Rotation paths and how fast each direction turns (degrees each step)
Each turn is a multiple of 5 degrees from 10 to 175, or 0.
Each row of a path follows its step; steps can be skipped.
Path 1:
step 0: [-0.90 -3.32  1.13  3.94  1.18  1.10  0.41 -2.27  1.10 -1.70 -1.55  2.05
  0.89 -0.38  2.32 -0.74  1.04 -3.07 -0.50  1.65  1.49 -2.05  1.20  0.95
  1.68  0.86 -1.80 -0.04 -1.43 -1.38 -0.62  3.08 -1.61  2.61 -1.16 -0.13
 -0.31 -0.88 -3.03  0.31 -0.29  0.33]
step 1: [ 1.09 -1.49  1.20  2.06  0.57 -0.71  2.19  0.62  1.17  0.03 -0.77 -1.16
 -1.17  1.79 -0.62 -0.83  2.99 -1.71 -1.94  0.83 -1.65  3.35 -0.48 -0.14
  0.45  1.40  0.52  0.51  0.80 -3.37 -0.73  0.98 -1.20  1.01  4.20 -2.14
 -2.21 -1.93 -2.90  1.90 -0.13 -0.23]
step 2: [-0.96  0.44  0.29  1.01  2.36  1.52  1.88  0.64 -2.01 -0.37 -1.06  0.57
 -0.54  1.70 -2.06 -0.86 -2.69 -0.58 -2.38  1.77  1.91  0.53 -0.17  0.38
  0.17  2.34  0.43 -0.57 -0.43 -2.16  1.90  0.85  0.31 -1.76  1.11 -0.76
  1.53 -3.63 -0.48  2.73  2.35  4.51]
step 3: [-0.96 -1.62  0.61  0.80 -0.60 -1.00 -1.25 -1.11 -4.53  1.61 -2.16 -2.46
 -0.37 -0.66  0.41  0.81  2.67  0.54 -0.25 -0.69  2.94 -0.57  0.32  2.69
  1.50  2.95 -3.22 -0.19 -0.19 -0.43 -1.66  0.93 -0.85  0.14  1.57  1.36
  0.09 -2.01 -0.99 -0.62  0.88  3.72]
step 4: [ 0.34  0.22 -1.96  1.08 -0.79  1.32  2.82 -0.63  0.01 -0.49 -0.58  1.01
 -1.40  2.31  0.86  0.31  1.41 -0.94  2.54 -0.21  0.11  0.34 -0.26 -1.59
  3.99  3.23  0.51  3.78 -0.92 -0.42 -3.95  0.07 -0.30  0.92  2.04  0.73
  0.83 -0.90 -0.18 -0.12 -2.13  3.36]
step 5: [ 0.98 -1.52  1.47 -0.14  2.25  3.82  1.28 -0.37 -0.92 -1.10 -1.16  1.66
  0.79 -2.69 -0.55 -1.80  0.02 -0.54 -0.11 -0.02  1.21  1.14  2.68 -2.01
  0.96  0.88  0.65  2.24  3.12 -3.14 -1.94 -2.74 -0.38  0.71  1.78 -0.16
  0.60 -0.25 -1.34 -1.81  2.46  2.01]
step 6: [-2.31 -0.38  0.42 -0.79  2.22 -1.38  2.79 -0.62 -1.87 -0.03 -2.51 -0.10
  0.30 -0.43 -1.65  1.18 -0.56 -2.97  0.37  1.09  1.85 -0.75  1.82  1.38
  0.18  1.57 -1.15 -0.97 -0.03 -1.54 -1.51 -0.11 -1.24  3.67  2.34 -3.51
  3.56 -0.30 -1.00 -1.70  0.22 -1.63]
step 7: [ 2.21 -1.66  0.88 -2.06  1.56 -2.01  4.18  0.58 -1.09  1.88 -1.68 -1.51
 -0.85  1.42  1.66  0.52  1.39 -0.24 -1.61  1.81  1.93  1.03 -0.14 -2.95
  1.57  0.56 -1.37  0.51 -2.66 -0.74 -2.71 -0.12  2.74 -2.07  0.90 -3.16
  0.19 -0.62 -0.85 -0.71  0.63  0.11]
step 8: [-0.48  0.67 -2.02  1.98  1.49 -0.32  2.16  1.80 -2.47 -2.47 -1.38 -1.03
 -2.04 -0.05  2.14  0.29  0.58 -0.64 -3.04  0.02  3.49 -3.42  1.06 -2.37
  0.20  2.44  0.91  3.18  1.82 -0.34  0.84  0.09  0.08 -2.49  0.29  0.06
  0.40 -0.32 -0.39 -1.11  2.02 -0.06]
step 9: [-2.77 -3.72 -1.69  1.15  0.89  0.65 -2.31 -0.36  1.71 -2.40 -1.01 -2.95
 -0.08 -0.58  0.47  0.38  0.52 -1.63  0.42 -0.64  2.78 -1.12  1.56  0.61
  4.33  2.50 -1.03  1.16 -2.07 -1.72 -0.80 -0.57  0.33  0.47  0.85 -1.69
 -1.12  1.24 -0.12 -0.21  2.80 -0.89]
Directions:
[-0.53  0.26 -0.26 -0.20 -0.27  0.33 -0.61 -0.09 -0.65  0.33  0.02  0.69
  0.27  0.35 -0.48  0.73 -0.48  0.37  0.58 -1.23 -0.32  1.37 -0.27 -0.12
 -0.17  0.24 -0.74  0.41  0.10 -0.29 -0.62 -0.03 -1.06 -0.20  0.16  0.33
  0.23  0.24  0.52 -0.01  0.05  1.23]
45
[-0.64  0.49 -0.45  0.77  0.27 -0.64  0.92  0.32  0.08 -0.31  0.21  0.58
 -0.02  0.46 -0.61  0.60 -0.72 -0.52 -0.67 -0.05  0.21 -0.55  0.56  0.25
 -0.37  0.06  0.58  0.81 -0.08  0.51  0.33  0.32 -0.32  0.60 -0.02  0.55
  0.78 -0.23  0.56  0.06 -1.46  0.11]
170
[-0.57 -0.01  1.60  0.11 -0.50 -0.36  0.33 -0.02 -0.46 -0.33  0.27  0.78
  0.75 -0.60 -0.54  0.05  0.12 -0.43  0.40  0.75 -0.54 -0.06  0.13 -0.45
 -0.15 -0.51  0.23  0.08  0.18 -0.82 -0.42  0.74 -0.38 -0.75  0.39 -0.81
  0.27  0.63 -0.09  0.77 -0.28 -0.54]
70
[-0.19  0.23  0.08 -0.88 -0.17 -0.03  0.93 -0.82  0.02  0.81 -0.37 -0.17
  0.15 -0.52 -0.01  0.90 -0.83  0.56  0.09 -0.22  0.53  0.12  0.24  0.20
  0.60  0.34  0.83  1.01  0.61  0.38 -0.44  0.47  0.79 -0.05  0.61  0.05
  0.25  0.46 -0.26 -0.56  0.90 -0.57]
25
[-0.09  0.11  0.77 -0.68 -0.69 -0.44 -0.46 -1.17 -0.19 -0.01  0.06  0.05
 -0.12  0.56 -0.73 -0.53 -0.39 -0.39 -0.84  0.82  0.11 -0.07  0.29 -0.10
 -0.19  0.64 -0.61 -0.62 -1.01  1.01 -0.79  0.04 -0.32 -0.26 -0.18  0.55
  0.31 -0.21 -0.04 -0.94  0.15 -0.10]
100
[ 0.70 -0.53 -0.25 -0.34 -0.11  0.62 -0.04 -0.22  0.38 -0.20  0.39 -0.09
  0.30  0.35 -0.94  0.25 -0.57 -0.57 -0.68  0.30 -0.39  1.38  0.33  0.71
 -0.02 -0.08  0.58 -0.23  0.27 -1.13  0.31 -0.48 -0.44  1.05 -0.35 -0.55
  0.41 -0.22 -0.41 -0.23  0.20 -0.83]
80
[ 0.18 -0.55 -0.34 -0.20 -0.26 -0.24 -0.61  0.12  0.64  0.60 -0.52  0.09
  0.40  0.70  1.10  0.43  0.27 -1.01  0.08  0.37 -0.59  0.56 -0.09 -0.01
 -0.19  0.40 -0.22 -0.20  0.31 -0.29 -0.74  0.37  1.17 -0.17  0.97  0.46
  0.51 -0.30  0.87  0.19 -0.80 -0.52]
120
Path 2:
step 0: [ 0.77 -0.71 -1.35  0.43  0.29  3.98 -0.79  3.63  0.28  1.22  2.40 -0.05
  0.40  0.90 -1.34 -0.78 -0.11 -1.34  0.33 -2.29  2.55 -1.09  0.04  0.81
  1.00  0.61  0.82 -2.16 -0.75  0.00 -2.24 -3.52  0.08 -0.71 -1.16 -0.44
  1.11 -2.63 -0.01 -1.92 -2.98  0.66]
step 1: [ 0.01  1.08  3.90 -1.79  0.32  1.94  4.02  1.80  0.57  0.33  0.61  1.32
  0.56 -1.21  1.32 -0.80 -1.98 -0.06 -2.39  0.36 -0.07  0.40 -0.90 -2.10
 -0.33  0.20 -0.53  0.41 -1.75 -0.01  1.60 -3.07 -2.37  1.53 -2.02  2.02
  0.01 -2.49 -0.87  0.31 -1.53  1.11]
step 2: [-0.70 -0.31  0.22 -0.28 -2.94  2.72 -0.37  1.22 -1.54 -0.20 -0.76  0.59
 -0.31 -1.66 -0.61 -0.15  1.67  0.36 -0.44 -2.94  1.74  0.38  0.08  2.33
  0.41  2.78 -0.80  0.32 -2.98 -0.65 -1.30 -4.17 -1.03  0.96  2.84  2.88
 -0.74  0.88 -0.31  0.74 -1.15  1.88]
step 3: [ 0.65  0.85  2.25  1.51  1.56  3.14  1.19 -2.63  0.40  0.19 -1.10  1.78
 -0.59  0.20 -0.70  0.02 -1.34  0.67 -1.68  1.05  0.91 -1.67 -0.40  0.17
  1.16  1.87 -0.79 -0.42 -1.55  0.08 -2.26 -3.92  0.20 -0.53 -0.75 -1.23
 -2.31 -3.34  0.05  3.69  0.11 -1.50]
step 4: [-2.60 -1.14  1.81 -1.24  0.38  2.19  2.27  0.61 -1.24  0.71 -0.42  2.38
 -2.36 -0.81  1.30  0.11  0.57 -1.97 -0.45 -1.54 -1.87 -1.33  1.72  0.74
 -0.51  1.78  1.83  0.79 -2.01 -2.36 -2.81 -0.66  0.15 -3.52  0.98  1.59
 -1.41 -1.06 -0.96 -1.81  0.86  1.70]
step 5: [ 0.10 -1.53  1.97 -0.59 -2.32 -0.48  0.93 -1.98  0.46 -0.18  0.16  1.89
 -0.99  2.04 -2.37 -0.32  1.74 -0.74 -1.87 -0.23 -0.36 -1.73 -0.73  1.25
 -0.90  0.23 -2.32 -2.66 -2.22 -0.31 -0.66 -1.02 -1.57  0.70 -0.18 -1.35
 -5.44 -1.99  0.01 -1.61 -1.72  0.22]
step 6: [-1.81 -1.55  1.18 -0.93  0.80  1.85 -1.93 -1.00 -1.10 -1.78  0.25  2.07
  0.05  0.34 -0.20  0.82  0.61 -1.04 -0.45  0.87  0.00  0.90 -0.34 -1.41
  1.39 -1.54  1.72 -1.92 -1.99 -2.23 -3.10 -1.35 -4.03 -2.38 -0.80 -0.78
  0.37 -0.50  2.08  1.04 -0.77  3.65]
step 7: [-1.35  0.63  1.98 -2.46 -1.81  1.20  3.42  2.00  1.24  1.64  2.01  1.51
 -1.02  1.45 -1.95 -0.20  1.43  2.27  1.70 -1.16  0.17  0.47 -3.57  0.64
  1.35  1.59  0.46 -0.84 -0.98 -3.13 -0.80  0.86 -1.32 -0.37 -0.83 -3.01
 -1.24 -0.97  0.49  0.58 -0.49  0.01]
step 8: [-2.35 -1.57 -0.04  0.62  0.25  1.53  0.41  1.47 -1.05  0.53  0.29 -0.96
 -1.33  0.79 -0.73 -0.69  3.63 -0.67  0.14 -0.18 -0.34 -2.05 -0.41 -2.61
  1.62  2.20 -0.54 -0.53 -2.39  1.90  0.74 -3.23 -2.37  0.25 -2.98 -0.87
  0.73 -1.01  2.16 -1.03  1.39  2.84]
step 9: [-1.30  2.71  0.94 -3.47 -0.10  1.71  1.43  1.12 -0.94 -0.82  1.63  1.48
 -0.73  1.81  1.68  1.78  0.65 -0.41  0.42  0.11 -0.23 -0.75 -1.52  2.31
 -1.21  0.84 -2.35 -2.31 -1.59  1.03  2.01 -1.38 -2.34 -1.41  1.04 -0.65
  0.90 -1.87  0.05  3.71  0.38  1.07]
Directions:
[ 0.38 -0.61  0.32  1.24 -0.71 -0.51  0.18 -0.14 -0.65 -0.01 -0.66  0.35
  0.43 -0.14 -0.68  0.12  1.58 -0.03  0.55 -0.47 -0.01 -0.03 -0.05 -0.37
 -1.00  0.18 -0.07 -0.55  0.18  0.30  0.93 -0.79 -0.01  0.34  0.07  0.35
 -0.47  0.63  0.08 -0.09  0.31  0.13]
120
[-0.04  0.16  0.36  0.35  0.30  1.00 -1.04  0.40  0.41  0.14 -0.89  0.45
 -0.68  0.11 -0.25 -0.30 -0.43 -0.33  0.88 -0.37 -0.52  0.78  0.56  0.08
 -0.52  0.53 -1.10  0.72 -0.46 -0.25  0.82  0.18 -0.16  0.58  0.05  0.34
  0.46 -0.75  0.26  0.24 -0.07 -0.51]
45
[-0.07 -0.12 -0.04 -0.32  0.05  0.18  0.68  0.05 -0.06  1.14  0.32 -0.48
 -0.29 -0.46 -0.16  1.33  0.41  1.42  0.17  0.09  0.77  0.13 -0.16  0.05
  0.49  0.15 -0.41  0.71 -0.17  0.58  0.20 -0.48 -0.51  0.53 -0.44  0.90
  1.00 -0.04  0.54  0.33  0.05  0.14]
55
[ 0.37  0.07  0.78 -0.10  0.47  0.18  0.07 -0.62  0.79  0.03  0.02  0.22
  0.50 -1.34  0.23 -0.37  0.15 -0.28 -0.70 -0.23  0.50  0.10  0.56  0.82
 -0.78  0.15  0.51  0.21 -0.12  0.21 -1.16 -0.35  0.60  1.02  0.46  0.81
 -0.37 -0.29  0.36  0.04  0.62 -0.26]
35
[-0.20  0.44 -0.17  0.28 -0.21  0.41  0.06 -0.47 -0.71  0.68 -0.05  0.11
 -0.54 -0.24  0.72 -0.18  0.42  0.34 -1.25  0.40 -0.84 -0.73  0.86  0.05
  0.32  0.84 -0.93 -0.30  0.83 -0.25  0.21 -0.32  0.41 -0.02  1.05 -0.40
  0.46  0.27 -0.39  0.65  0.40 -0.16]
55
[-1.14  0.13 -0.87 -0.37 -1.08 -0.71 -0.08 -0.25  0.77 -0.39 -0.63 -0.80
 -0.35 -0.07 -0.72 -1.06  0.67  0.23 -0.10  0.00  0.01 -0.39  0.45 -0.04
 -0.19  0.45 -0.09  0.81  0.36  0.56 -0.52  0.03 -0.36  0.20 -0.13  0.32
 -0.24 -0.56 -0.38  0.32 -0.87  0.31]
125
Path 3:
step 0: [ 0.92 -1.92 -1.56 -1.43 -2.33 -1.17 -0.70 -1.17  1.73  0.76  2.30  1.78
 -1.07  0.44 -0.43 -2.20 -3.49  1.10  2.31  0.11 -0.20 -0.82  0.25 -1.62
  1.24 -1.32  1.22 -1.48  1.81  0.28  0.45 -1.43 -0.09  1.98 -0.90  1.04
 -0.13 -1.39 -3.73 -0.08 -1.95 -2.52]
step 1: [-2.67  0.31 -0.52  0.88 -2.34  0.81  1.03  1.06  0.46  1.85 -2.43 -0.98
  0.55  0.55 -2.58  0.25 -0.41 -1.06 -0.84  0.18  0.78  1.09  0.37 -2.67
 -1.51 -0.62  4.34 -1.64  2.99 -2.04 -2.08  1.04  1.14 -0.17 -0.71  1.10
  3.34  0.30 -1.56 -0.85 -0.97  1.33]
step 2: [-0.50 -1.67 -1.10 -0.75 -0.40  1.23  1.03 -1.83  1.89 -0.89 -1.20 -2.16
  1.11 -1.46 -1.95  0.73 -0.66  1.76 -2.00 -0.73 -0.42  0.70 -1.89 -1.96
 -2.29 -1.15 -1.45  1.02  0.21  0.96 -1.60  1.06  1.80  1.62  1.56  2.01
 -1.77 -2.80  2.73  1.90  0.88  3.05]
step 3: [-0.20 -0.16 -1.51  0.52  2.65  0.64 -0.26 -0.04  0.77 -0.99 -2.74 -0.52
 -2.84  2.31  0.52  2.35  1.56 -0.07  1.46 -0.15 -1.08  0.06 -3.18  0.45
  1.91  3.96  0.21  2.31  0.55 -1.73  1.38  1.10  2.66  0.71 -0.17 -1.06
 -1.42 -0.04  1.84  2.43 -0.52  0.16]
step 4: [ 0.96  0.60  2.61 -0.55  0.60  1.83 -2.10 -1.59 -1.30  2.45 -1.85  1.20
 -0.52  0.33 -2.93 -1.43  0.23  0.64 -0.76  1.96 -2.04  0.17  0.59  1.61
  1.59  0.31  0.24 -1.61 -2.88  0.60  3.79  0.66  0.02  0.74  0.75 -2.81
 -2.17 -0.59 -0.51  1.42  0.71 -1.76]
step 5: [ 2.54 -1.24  2.68  2.37  1.31  0.92 -0.80  2.30 -0.28 -1.51 -0.73  1.67
 -1.87  0.39  1.09 -1.39  1.38 -0.68 -0.93  1.85 -1.91 -0.77  1.96 -2.03
  2.23 -1.51  2.40  0.84 -0.70  2.54  0.10 -0.88 -3.01 -0.52 -0.24  1.24
  2.52 -0.38 -1.83  0.71 -0.18  1.02]
step 6: [ 1.11  0.30  3.55 -0.38 -1.59  0.08 -1.52  2.40 -0.46  0.75  0.97 -1.02
  1.57 -1.31  1.23 -1.90  2.33 -2.46  2.59  3.17  1.16  1.44  1.43  0.14
 -0.65 -1.08 -1.64  0.29  2.69 -0.38 -1.49 -0.91  1.27  0.05  0.11  2.44
 -0.74 -1.69  1.05 -1.63  0.95  1.89]
step 7: [-0.17 -2.43 -0.86 -0.19 -2.00 -0.37 -0.01  1.79  2.10 -3.44  1.95  1.02
  2.16 -0.66 -1.54  3.05  0.89 -0.59  2.14 -0.17  2.91  0.23 -0.30 -0.53
  0.57  0.87 -1.34  1.38 -3.47 -0.43 -1.06 -0.45  1.87 -1.14 -0.47 -0.84
 -1.24 -0.26 -1.43 -2.55  0.16  1.52]
step 8: [-3.22  2.10 -1.47  2.41 -0.52 -0.59 -0.39  1.39  2.11 -1.31 -0.90  0.28
  1.77 -3.34  1.01 -0.49 -2.79  0.59 -0.26  0.05  0.06 -4.14  0.74  0.41
  0.23  0.64 -1.53  0.19  0.37 -3.14  1.76  0.73  1.32 -0.86 -0.41 -1.86
 -1.73  0.00 -0.75  0.80  0.26 -2.04]
step 9: [ 0.60  2.17  0.38  0.91 -0.86 -1.53  2.25  0.07  2.48  1.54 -0.53 -0.32
 -1.72 -0.19  0.15 -2.21 -3.80 -0.56 -1.80 -1.10  0.77  1.04  0.10 -0.94
 -1.00  3.55 -0.84 -0.61 -0.87  3.77 -1.18  0.25 -0.12  0.69 -0.10 -2.76
  1.56 -0.53 -1.81  1.39  1.16 -1.93]
Directions:
[ 0.60  0.24  0.23  0.74  0.40 -1.14 -0.09  0.11 -0.41 -0.34 -0.73 -0.46
 -1.05  0.72 -0.27 -0.15 -0.15  0.58 -0.68 -0.35 -0.46  0.65  0.88  0.49
 -0.31  0.19 -0.38  0.39 -0.59 -0.27  0.71 -0.41 -0.01  1.01  0.12 -0.47
  0.13  0.14  0.81 -0.01  0.43 -0.46]
60
[ 0.16 -0.32 -0.59  0.52  0.32  0.07  0.20 -0.41 -0.73 -0.36 -0.22  0.30
  0.14 -0.58  0.12  0.22 -0.40 -0.46 -0.19  0.15 -0.67 -0.69 -1.31  0.66
  0.20  0.61 -0.42  0.11 -0.30 -0.47 -0.10 -0.68  0.30  0.34 -0.34 -1.16
 -1.50  0.53 -0.47 -0.28 -0.27 -0.09]
80
[ 0.02 -0.15  0.42 -0.54 -0.44 -0.56  0.07 -0.76 -0.26  0.51  0.63  0.70
 -0.88  0.72  0.24 -0.21  0.37 -0.87  0.60 -0.69  1.00  0.06 -0.12 -0.06
  0.37  0.53  0.37  0.20  0.05  0.10  0.14 -0.53  1.26  0.08 -0.49  0.02
 -0.54 -0.84  0.73 -0.32 -0.37 -0.53]
110
[ 0.01 -0.08 -0.85  0.69 -0.20 -0.97  0.01  0.53  0.29  0.82 -0.25  0.21
  0.43 -0.28  0.66 -0.07  0.04  0.50  1.21  0.21  0.40 -0.62  0.93  0.73
 -0.20 -0.59  0.10  0.12 -0.53  0.53 -1.00 -0.16  0.14  0.04  0.34 -1.10
  0.16 -0.48  0.08 -0.32 -0.51  0.23]
40
[ 1.19 -0.68  0.65 -0.72  0.63  0.40  0.05  0.84  0.29  0.25 -0.32  0.07
  0.89  0.89 -0.03 -0.37  0.81 -0.09 -0.14  0.04 -0.21 -0.75 -0.10 -0.39
  0.64 -0.18  0.52 -0.25 -0.11 -0.66 -0.11  0.00 -0.27  0.06  0.00 -0.98
 -0.39 -0.29  1.03  0.35  0.58  0.45]
35
[ 0.62 -0.74  0.45 -0.30 -0.14  0.37  0.01  0.86 -0.10 -0.11  0.50 -0.54
 -0.65  0.26 -0.17  0.36 -1.25  1.02  0.43 -0.98  0.56 -0.07 -0.79 -0.06
  0.58  0.07  0.28  0.77 -0.69  1.05 -0.14 -0.22 -0.20  0.29 -0.28 -0.07
  0.13  0.18 -0.66  0.04  0.06  0.60]
160
